One turn or mirror swaps these rows in pairs. Which row does each one swap with?
The rows were stretched afterwards, more along some directions than others.
gufe: [ 11 -13  12  -1 -22 -36 -21  31 -39  37 -18 -22  11  -9  -9 -23 -41  13
  18 -13 -27 -19   7  15   8  11 -17   5 -20   3   2 -38]
nor: [ 14   3 -18   0  13 -10   1  -9  25   1   5  13  28  22  21 -12   8 -24
 -38  15   2  12   0   0  10 -16 -17 -25 -20   5  25  23]
diziv: [ 13 -15  40  -2  -5   4 -16 -15  16  20   2 -10  -7 -10  17   4  14  -7
 -34  15  -4 -22   8  37  20  11  13  16  -6 -11   9  -2]
Nam: [  4   5  -2  -6  -5 -37   7  14  52 -14  30  33  -1  -9  -2   7  -4 -18
 -29  -8 -14  17  12 -13  24  18   7  22 -19  12  14  24]
Ruvu: [ 11  23  -5  31   1 -11   9 -40  25  -2 -24 -10   3  17   0 -13   3  -3
   8 -27  15   1 -17   5  -4   6 -18 -27 -34  53  20 -11]
puvi: [ 22  11 -29 -18  -3 -34  21 -33  -2 -16 -16   4   3 -13 -20 -11  -7 -24
   4 -27  -2  31 -12  -9  15  28 -12  14  -1 -11  14  16]
gonur: [-16 -27  13 -20   6  11  17  24 -19   9  16 -10 -23  17  -2  17   1 -11
   4  28   1  -3  -9  13  15  10  -7  13  32 -33 -36 -28]
timag: [ 26   3 -22  26 -26 -26 -23  32   7  42 -17  19  19  -2 -20 -21  10 -32
 -13  11 -64   4  -6 -26  11  -4   6  20 -20   7  17  10]
Dos: [ 17  29 -13 -14  22  10  19   6   6 -30  11  14 -50 -11 -19  -3  30 -18
  -5   2 -13  -3  14 -23  12   4  21  10  48  -7 -27  -5]
Sini: [  5  -6  19 -10 -10 -31 -16  29 -36  38 -17 -27  -3  -6  -9 -18 -31  10
  14  -6 -27 -30   9  21   5  11 -14   1 -14 -10  -5 -37]
Lova: [ 18 -30  42 -23  -9  26  11  12   9  10  20   1 -21  -2  19  40  -1  -3
 -25  11 -12 -11  15  29  20  23   4  25  19 -55 -30 -15]
kizub: [-28  40 -26  -7   0 -12 -26   9 -21  15   2 -21  -1   8   2 -47  15  -3
 -15   1  15 -28 -13 -16  14  -7   3 -18  -3   4 -12   4]
Tido: [-15 -20  19 -30  11  27  17  22 -14   2  26   5 -24  13  10  33  -5  -4
   1  18   4   2   1  19  21  12  -2  20  31 -47 -38 -17]
sif: [ 44  24   6  -4  11 -21  19 -25  22  -3  -4   4   0  23  -2   0  26 -23
 -12   5 -41  -6  11 -15  11 -12  24 -26 -18 -28  -8  23]
Ruda: [-10  11  10  -5  30   5  16 -33   0  -7 -12   4   7  31  23 -22  -2 -12
  29 -23   6   7   1  18  25 -17  13   0  -6 -15  22   6]
fati: [-23  18  12  10   8 -46 -18  12  23  38 -14  12  41   4  22 -29   3 -23
 -41   7  16 -23 -15  21  26 -11 -36 -12 -35  28  36  13]
Dal: [ -6   2  -8  32 -13  -9 -10 -31 -12   7  23 -17   6  -7  13   8 -14  26
  48 -49  -8   9  -1  15  27 -23   4  11 -28  35  16 -12]
sese: [-30  -9 -15  -5   0 -24 -16 -20 -19  20  -2 -16  15  -2   3 -39  -4  10
  23 -13  -3 -23   5  32 -36 -25   2   8   2   3   5   2]
soruz: [ 13  23 -20  44   3 -30  -9  14  21  20  17   3 -10   6 -27 -36  34 -53
  -9  10 -42 -20 -21 -14  24   6 -10   5   7  20  12   1]
Gokiz: [-24  20 -23 -12  29   6 -30 -11  -3  42   6 -30  -1   1   5 -32   2 -16
 -43  19 -11  -8 -21 -15   9  -7 -10  11   3  -3  14  15]
tiluv: [-27  45 -23  16  37 -10 -34 -43   3  32  -9   2  44  24  12 -26  26 -15
 -17  -8 -30 -17   1 -24   1  -5  -4 -28  13  27  13  56]
Gupo: [ -5 -11  10  14 -32 -26 -32  33 -51  33  -8 -27  21 -20  -1 -19 -41  33
  13 -26 -26  -8   0  10   9   3 -20  11 -21  27   2 -15]
Goda: [-10   5  22  -9  29   0   9 -11  -2   0 -13  -7  -1  27  21 -28  -8 -18
  21 -21   6  -5  -1  17  30 -22  11   5 -14 -16  24 -10]
larod: [ 15  20 -18   5   6   3   9 -21  24  40   4  19  -5  14  18  -2   0 -15
   3   2 -50  14   0  -7 -19   0 -39 -16 -24 -25  -4   6]
bidun: [-32  -3 -17   0  21  -3   3  12 -43  16  -1 -25 -17  26 -15 -20  -2 -10
  18  17  18 -10 -24  -4   2   9 -18  -6  22  16 -24 -23]
fase: [ 14 -16   8  14 -44  -5   8  12  10  22  26 -46 -24  -9  -7 -15  -6  15
 -33  -6 -21  -9   2 -13  -4   7   3   7 -12  20   6 -45]
nom: [-12  33   5 -12  -1  -3 -36 -44  -2  22  -4 -27 -14   5  12 -22  31  25
  -8  12  -4 -38 -14   0  -3 -13  -4 -14  17  32  21  -2]
Tobor: [  8   7   2   6  -4  -8 -23 -13 -21   4  17  -5 -31 -35 -19 -27 -10  14
  -9  -9   7 -22 -10 -10  13 -13   6   6 -19  44  14  -5]
ler: [ 29  26 -10  26  -8  -6  20 -35  23  16 -18   6  -6  17   1  -2   0  -9
  15 -17 -21  19  -9  -5 -25  10 -33 -30 -29  12   3  -9]
duve: [ 17  27   0   0  38 -25 -19 -27  35  30  -5   9   1  29  -9   5  20 -31
 -13   9 -21 -26  -6   3  24  29  -7 -21 -28  -1  12  -7]
zut: [ 22  -7  -7 -15  19 -17  25 -46  45 -31 -10  15  14  -8 -25  14  21  -7
 -15   4  10 -10 -23   4  -3  13  10 -15  20   8  11  21]
Tiv: [-24  -5 -16  23  11  -2 -17 -42 -46  41 -28 -37  14  21   3 -17 -10   9
  -3 -10 -16  -8 -18  -3 -34 -16 -39 -22 -24  43  28 -13]
Motuz: [  7  24  -8  33   5  -9   4 -38  13  -8 -33  -7  15  23  -2 -17  12  -3
   7 -23  20   7 -25  -3  -1   1 -13 -30 -28  51  24  -6]
fubot: [ 34  -1   7  13  32 -20   8  -9  52   8   3  15   2  17 -21  35  32 -55
 -34   9 -38  -6  19  -5  37  17  13  -9  10 -17  -2  17]
niv: [-25  -5 -23   1  19 -14   6  -9 -25   2  -7 -12  -8  26 -25 -13  13 -14
  22   3  18  -7 -29 -10  13  18  -9  -6  20  29 -10 -18]
luvep: [  1 -14  13  -3  -5  -7  10 -11  24  31   7   2   6  26  17  -2  -6 -24
  -2 -39 -12 -36  35  34  12   0  43  11  -2 -41 -24  14]
zifen: [  6 -15  -3   8  15 -26 -30 -35  17   9 -18   6  32  15   9   4  -2 -23
  21 -52 -10 -17  23   4  37  -7  10   3 -28  19  14  20]
lote: [-24 -22   2 -21  13  -6   4  34   5  13 -21  -3  26   0 -17  -5   9  -5
 -17  20  19 -16 -10  12  -5   8   9   7   7  -6 -25   3]
Zoso: [ 15  14  36 -11  11 -15 -10  34  -5   9  16   5  -3  17   9  -4 -13  -3
 -15  20  -3   0  15  -9  15  21  31  -5   4 -20 -26 -21]
Noba: [-32  16 -10  -4  22  14  10 -46  -1  -5 -18   7  10  -1  13 -18  32 -16
  -5  10  33 -17 -16  33  -5 -23  -1 -42   7  19  17  21]
Ridag: [  4  -1  -4  40  -8 -18 -23   1  -3  11   7  -3   9  -1 -12  25  26  19
 -23   2 -48  26 -10 -38  -5  -9   3 -14   6  22   1  30]
beg: [  9  20  19 -22   1  22  18 -22  -4 -29  -5  14  11   3  17  44  -6  13
   5 -43  20  17   5  20  14 -25 -16 -27   0 -30  -9  -3]
gatir: [ -4  -3  12  23  23   6 -20   3 -10  -8   9   0   4   9   3  61   6   8
 -28  20  12  21 -17  -5   3  27   4  17  11 -12 -22 -13]
sirov: [ 10 -18  23   1 -14  -8  -6  19  -8 -12 -22 -41  -5  -9  -9  -4 -21   1
 -28  -6  29  -5  -6   6  23   3  23  12  -5  15  11 -26]
Maza: [ -6  15   7  -4  45  -9  -6  15 -37   6 -21   3  17  31  40  21  14  -7
 -27  39 -16  17 -21 -15  -2  -9 -21 -23   7 -20 -16  10]
liteb: [ 30  -1  -2 -21  -6   2  44  15  13   7  -8  -5   4   6   3 -11 -10 -42
 -26 -15 -11  21   6   2  -3 -20  -3 -18  -4 -47 -22  22]
bisi: [ -7  24  14  39 -32  -9  14  -8  17   6   2  14  51  24  20   5  24 -17
  -8 -19 -25  23   6  -2  -3   4 -34 -13   1  26  -9  11]
Finul: [ 23 -10  -1  21  15   0  20   3  35 -14   1  23   8   2 -24  37  27 -41
 -23   1 -31  28  17 -18  26   1  16   0  30 -12  -9  32]
napar: [-24  27  -3  -3  15 -27 -43 -39  -6  35  -1 -24 -13   6   9 -26  24  29
   2  13   3 -40 -13  15  -4 -28 -12 -25  -8  47  27   4]
Pok: [ 12  52  21 -36  -2  10 -17 -12  17  -9  -4  -1 -10   9  10  12  30  -9
 -15  -8  -6 -14   5  -1  26   6   8  -3  38 -33 -14  -4]
vakot: [  7  40   1 -19 -21  14  10  23  32 -11  18  -3  -5 -30 -24  24  -7   2
  -9 -10 -16  41  -9 -28   6  39 -23  10 -22   1 -19  15]
fidam: [ -8  24 -13   7  10  -2  -8  18 -34   3  19 -45 -32  -7 -14 -22  -1  30
  19  -3  12   1 -48  13   8 -15 -19  -6  -8   3  12 -41]
dimo: [ 25  -4  -7  -6  -9 -11  39  17   3  24 -10 -17   2   7   0 -15  -2 -33
 -27   2 -17  18   2   6 -21 -26 -12 -32  -6 -35 -17  17]
Zagi: [-10  39   5  -9  21 -35 -21 -31  16  14   8  -4   2   6 -14   3  23  -7
  -6   1  23  -7 -10  30   4 -36   4 -26 -40  27  25  10]
viz: [-44   7   6   5  35  20 -15 -39   2  -9  12   3   9  25  27   7   5  11
   6   7  38  16 -20   7  19 -16  13  14  -3  25  22  17]
nilud: [  1  21   3 -13   1  20 -12 -26  -3  36  -5   0   5   3  20   8  -2 -13
 -22 -22 -38  -2  -1  -2   0 -15 -26 -17  -9 -47  -9  23]
kizum: [-12  50  -2 -14  -1  14   0  -5   2   0  -9  13  17  19 -27  -5  -2  -2
  24   6  -8  16  10 -15  10  27 -24   0  35 -22 -36  10]
mili: [ 14  17 -18   2 -29 -21  -2 -17  54  16  27  15  19   1 -13  -9  -4 -49
 -11  10 -20   7 -28  -9  31  22 -10  11 -19  19  10  10]
kug: [ 24 -14 -10 -19 -13   8   7  -6 -30  13  -3 -13 -40 -11  10 -23  -7   7
  10 -25 -13  -5  14 -16  -5  -3 -29  -4   3   9 -10 -20]
numu: [-31  -1 -15  -5   9  -1   1 -36  20  -5  17 -17   5  -4   4  18  -6   2
 -27   4  16 -36  18  26   8   0  13   4  22  17   3  14]
gare: [-26  44 -23  21  28 -29 -36 -26  15  45   3   0  35  22  -1 -31  27 -19
 -17  12 -36 -14  -4 -32   4   3   0 -21   3  38  14  47]
tinug: [ 55  37   1  -7 -18 -33  14  -8  32   6  17  21 -24   2  14  22   1  -8
  24 -11 -33  35 -17 -10  46  36 -16   8 -25 -37 -21 -11]
gaf: [ -2  15  12 -18  13  -2  10 -12  -3 -20   1  18  15   4  10  45   2   7
  10 -42  27  13   5  34  15 -33 -14 -27 -24 -20  -2   6]
voku: [  9  19  28   5 -12 -12 -18  10   8  43  24 -30  20  26  11 -11 -16   4
 -21  13 -14  25  -7 -31 -10  21 -10 -13 -37  16 -12  10]
tipe: [  1  54 -17  -9   5 -27 -17 -13  -4  29   3  -7   9  -3   4 -39  -4 -30
  23   8   4  26 -25   5  38 -16 -19   0 -40  19  15   4]
vel: [-18  18  39  13  16   8  -7  12  38  16 -21   8  54  18  16  -5  17 -10
 -34  22  -6   1  -2  -8   6  -6   8   2 -18  13  13  16]
daku: [  3  31  21 -16  26 -21   4 -47  34  29  -2 -15  -3  38  33 -18  -4 -34
 -11   6  38 -20 -11  36  25   4  16 -19 -46  12 -10   7]
kogaf: [-30  22  -6  13  14  -6  -4  18  -6  17  12 -20  -4  19 -16 -35  -9  20
   3   9   2 -14  -6  27   0 -39  16  20  -8  -9  -2  -4]
sef: [ 17  10  -9  -5  24 -16   7 -62 -22  -2 -58  18  -1  10  -6  -2  16 -26
  22 -31  -1 -15  12   6  17   0 -23 -19  14  13  19  14]
kefo: [-34  -5  10  24  25   6 -32 -26  -4   1  15  -4  15  10  18  33   2  25
 -14  12  37  15 -20   8   7   2  10  18 -15  30  15   7]
dagi: [-49   6   5   6  48  18 -12 -47   1 -18   0  10  19  31  30   0  13   4
   6 -12  35   6 -11   7  24 -21  18   9  -1  21  29  22]
zuga: [ -7 -20   6  26 -15   2  -1  16 -19  -4 -17 -13  11  10   6   9  -1   7
  32 -41 -23   8  12  14  11  -3  -9  -5  19  -8  -5 -13]
dufav: [-22 -25   0  31 -37   2 -17  20 -33  -1   4 -17  30 -27  -2   9 -24  34
  -6 -22 -11  22  -1 -12   9  -8  -6  17   5  52   0  13]
nufam: [-13   2 -16  -8  20   0 -28 -13  -3  13  -9 -42   0  -6  -5 -30  -4 -12
 -50   4  24 -12 -18  -9  17  -5  13  10   4  12  28   3]

napar pairs with beg
larod pairs with dufav
Gokiz pairs with Finul
zuga pairs with Tiv
Motuz pairs with Sini
liteb pairs with gare
nufam pairs with fubot
bidun pairs with Ruda
nilud pairs with Ridag
Lova pairs with kefo
bisi pairs with sese
tipe pairs with Dos
viz pairs with Tido

